In the rows, zero is written as 128.
Rows swapped in pairs by one turn or mirror: which row each one swaps with:
Fime: [159 136 118 139 119  99  91 117 126 117 118  65 118 141 131 128 138 119
 125 136  89]
fofa: [159 125 119 103 179 146 130 107 145 101 113 132 142 130 113 154 115 146
 104 131 144]
Zavu: [148 153 139 143 193 165 117 128 125 129 157 117 115 131  96 131 115  93
 127 117 125]
dubi: [174 147 106 112 127 156 127 114 146  97 140 116 140  93 147 149 135 145
 153 127 113]
ginik: [141 146 136 147 177 157 119 128 135 122 140 127 105 126  81 144  98  86
 125 123 132]
dages: [ 98 121 114 165 136 108 110 135 148 114 114  89 114  93 149 128 133 105
 152 138 119]
Vemi: [137 143 127 125 153  95 131 114 172 125 123 133 127  96 142 105 123 124
 136 150  86]
Vud: [161 119 125 122 158 165 107 115 159  81 102 114 120 136 102 149 130 119
 121 111 146]
Baped: [166 146  82  93 140 152 112 138 151  91 138 125 149  98 146 129 133 138
 130 127 125]
sok: [135 165 167 144 172 163 105 133 148 108 161 120 126 126 102 135 124 107
 115 129 109]
divev: [165 137 137 136 110 127 112 109 142 119 118  91 134  92 115 170 120 116
 155 128 114]
geguk: [147 117 124 139 147 152  94 122 161  69 110 105 127 129  99 154 138 124
 112 116 139]
mizu: [155 147  98 103 148 121 115 107 107 120 163 134 116 143 101 118 119 118
 119 140 102]
nirak: [154 121 113 102 173 151 136 112 139  96 108 130 131 130 113 157 112 142
 116 136 151]
feris: [145 128 104 154 141 151 125 147 114  90 130 122  98 115 166 136 105 119
 134 135  66]
Dorif: [145 136  95 168 118 145 107 159 127  88 121  94 116 142  93 120 136 106
 129 117 111]
kikil: [120 143 109 120 159 142 140 156 100  93 152 135 118 113 145 118 124 107
 137 142 152]
gor: [167 141  68 108 152 142 105 157 132  93 122 139 134 112 154 122 129 113
 126 141 132]
Taf: [155 129 114 118 177 138 121 110 159 136  99 129 141 118 138 153 124 143
 128 134 155]
Vutun: [141 151 139 156 157 130 101 138 132 133 127  57 123 106 130 158 101 134
 106 150 144]
Leba: [129 147 155 148 152 135 106 145 148  97 127  89 137 104 162 128 162 105
 139 129 111]
guder: [111 159 102 132 169 157 128 147 143 132 158 146 128 108 122 106 113 146
 119 133 128]
podi: [159 125 119 142 122 100  94 121 123 129 130  63 113 132 142 134 138 124
 120 143  86]
Tizos: [115 124 132 140 179 132 135 121 129 101 125  96 109 121 145 142  93 157
  82 150 104]
zula: [129 126 113 147 142 130 130 146 141  95 114 114 101 110 167 104 105 118
 132 126  65]
genak: [164 119 111 147 129  95  89 132 128 121 104  72 111 132 139 133 135 104
 123 143  98]
tuku: [150 139 110 139 161 150 108 137  92 136 152 135 108 126 147 161  91 110
 110 141  89]
Foge: [140 142 116 145 150 135 139 155 113 117 126  55 109 125 128 146 104 121
 132 137 159]
Tade: [165 133  67 122 147 127  84 161 132 103 109 130 121 130 153 124 122 103
 120 151 127]
lobu: [130 129  93 166 126 140 105 176 151 107 115  82 118 112 120 120 142 115
 125 115 120]
Labap: [150 149 128 143 181 167 112 129 120 132 152 127 107 138  95 140 110  96
 120 119 137]
zak: [137 131 129 154 143 116 127 144 158  91 111 112 113  91 163 108 119 119
 141 143  74]
zum: [155 144 111 101 150 115 114 106 122 130 166 151 123 124 103 118 118 121
 116 151 109]
gumar: [129 117 152 151 167 137 110 127 141  93  87 105 112 135 143 151 104 136
  95 146  95]
Niz: [138 163 118 136 153 139 138 123 132 142 168 105 135 126 131 108 132 167
 110 128 106]
Pov: [119 145  96 123 167 156  88 134 132 126 161 155 128 111 147 127 137 114
 128 134 144]
buver: [168 125 108 143 124 101  85 123 120 122 104  73 116 132 132 140 131 106
 124 142  95]
zitut: [126 137 103 172 137 141  97 165 162 112 100  78 124 112 131 121 140 120
 138 118 120]
Gokip: [136 111 144 157 161 126 114 131 136  89  82 104 113 138 133 145  96 134
  94 142 101]
vome: [140 149 139 159 140 128 106 143 121 111 130  54 123 101 117 143 100 127
 119 150 146]
tedu: [173 145  77 104 158 152 115 150 139  96 138 142 134 104 155 125 130 126
 135 138 137]
vola: [159 135 101 107 137 128 113 110 112 121 169 141 113 135  95 124 124 113
 125 142 104]
nopad: [158 147 113 104 149 117 113  97 112 131 160 147 122 126 105 123 113 120
 117 148  98]
pid: [116 119 128 140 186 133 143 115 123 113 135 107 102 131 147 130  99 158
  90 132 119]
tus: [133 148 143 164 142 120 109 132 133 122 127  53 121 104 117 157 107 132
 115 149 133]
Resir: [114 119 123 166 164 124 102 145 142  94  91 138 114 120 128 147  94 119
 106 158 104]
nug: [121 154 111 133 156 150 132 144 145 143 168 133 126 106 123  98 126 149
 114 120 122]
Ledak: [135 140 132 140 146 107 132 129 162 104 114 122 125  92 163 100 123 122
 137 142  76]

Ledak is swapped with gor
sok is swapped with Foge
Resir is swapped with Taf
Tade is swapped with Vemi
Vutun is swapped with ginik
gumar is swapped with nirak

